Each named turn below is shown by a few rows before and after it. Which turns, in which order, take the first row of each later pair to the second? The first pair is answered.
turn Q775:
[ -7 -15 -12 -12   9  -3  18   1  -2 -10   9  -3 -10  -9] => [  4  -6   5   8 -13  -3   6  -4   6 -10   0  19  14  16]
[ -2  -4  -6  -7   1  -3   6   3  -4 -13  -4   6   2  -9] => [  2   3   0   0  -4  -4  -1   0  -5 -12  -9  14   6  -1]
[-1  7  0  6  2 -2 -3  1 -7  2  0 -4 -1 -1] => [-2  1 -2  6  4  0  2  2 -6 -2  3 -5  1 -4]
[ -6  -4  -7  12  -7   9  -5  -1 -12 -11  -3 -11  -6   7] => [ -4  -5  -7  12  -7   7  -4   0 -10 -12  -4 -12  -4   7]
turn Q976:
[ -3   9  -9 -28  18 -12  -6  -9  -5   6 -13 -16 -34 -14] => [ -1  21  -1 -27   0 -18 -12 -18  -6  -1 -25   1 -25   3]
[ 5 -1 -5  6  3  8 -4 -4  5  9  3 -5 -5  6] => [ 4 -5 -8 -1  6  6  1 -8 10  5  2 -7 -8  6]
[ 7  3 -4  5  1 -4  1  0  7  6  2 -7 -1 -3] => [ 7  6 -4 -1  3 -6  5 -3  9  3  1 -7 -1 -3]
[  9  10  -4 -13  -2   1   2 -11  15   3 -10   8  -6   8] => [ 12  14   4   6  -8   5 -11  -8   7  12 -11   6   0   8]
turn Q873:
[  3  16   5  12 -15  10 -10  11 -34  -8 -14  12   2  -7] => [ -4   2 -15 -27  10   7  16   3  -5 -20  -3   1 -19 -17]
[ 3 -7 -1  9  7  3  1  6  6  2  5 -1  3  2] => [ 3  0 -2  9  6  0 -8  5 -6  6 -2 -5 -4 -3]
[ -5   5  -2 -12  -7  -4  -1 -20   5 -15  -3   5  -1   3] => [ -3   6   4  -1 -14   0  -5 -15   3 -14  -4  10   8   7]
[ 3 -2  2 -5  7 -6 -4 -6  2 -2  6 -7 -1  1] => [ 4 -1  6  3  3 -2 -5 -4  3  0  5 -3  8  4]
turn Q800:
[  3   7  -4  -5  -7   4   1 -13   3   0  -9   5   3  -7] => [ -1   6  -5  -5  -6   4   2 -11   5  -1  -8   3   2  -9]
[-3  3  1  0 -2  0  5 -2  3 -8 -6 -2 -6 -2] => [-2  3  3  1 -2  2  4 -3  1 -8 -5 -2 -6 -5]
[ 6 -4  1 19 -1 12  4  3  2 10  6  2 13  1] => [ 5 -6  2 13 -2  9  8 -1  8  5  7  6 14  6]
[  6   7   5   7  -7  -1 -10  -4   4   5   0  10  11  13] => [ 2  5  3 -1 -5 -2 -1 -8 10 -3  0 11  9 13]
Pairs:
Between the rows of a pair lie two turns.
[ -1 -14   3   6   3   2  12   4  18  -2   2  10   9   2] => [ -5  -4  -4 -11  14  -3   3   1   9   9  -5  -8 -16 -14] -> Q775 then Q775
[  8  22   3  12 -14  -1  -9  -5  -9  11 -18   4   2   2] => [  3   1 -14 -10  12   4  10  -1   5   7  -1 -17 -15 -17] -> Q976 then Q976
[ -3  -8  -5  -7   5 -12  22   7   5 -17   8   7   9  -2] => [  0   7   8  11 -11 -15   2   4 -12  -8  -4  14  15   3] -> Q873 then Q800
[  3  -4  -4 -23  13  -1   9  -6  21   2   3   4  -7   4] => [ 4  0  9 -1 -7  2  5 -2 14 -3  0 20 17 16] -> Q873 then Q800
[  4   5  15  13 -10  -2 -10  -8  14  10  -5  13   6  10] => [  1  -3   6   5  10   1  -9  -2   8  23   3 -12 -18 -13] -> Q976 then Q873
[ -1   5  17  20 -13  -1  -4   4 -10   4  -5  13  21  17] => [ -2 -14   7   0   1   3  22   4  17 -10   7  11  18  17] -> Q873 then Q873
[  8  16  -3 -15 -19   0  -6   2  11   7  -2  11 -10  21] => [  1  -3 -15  -8   3  10  -2  19   2  15  15 -11 -22  -7] -> Q976 then Q775
[  4   8   7  -1 -18 -10  -4 -10   3   0 -17  20  10  17] => [ -7  -8 -12 -28   8 -10  17  -9   9 -10  -5   4  -9  -1] -> Q873 then Q775
[ 5  1 -8 -4 -4 -4 12 -6 21 -2  5 11  7  2] => [  2   9 -12 -16  -1 -11   7 -10  11   2  -1   2  -8  -3] -> Q873 then Q873
[-2 -3 -7 -3  7 -4  1 -1  3 -7  6 -7 -4 -4] => [-1  4 -6  0  3 -7 -6 -1 -7 -1  0 -7 -5 -6] -> Q873 then Q873
[ 3 -7  2 -1 10  4 -3  3  9  3  2 -2 -5  1] => [  3   1   8   5  -4   3 -10   0   3   2  -6   4   3   8] -> Q976 then Q873
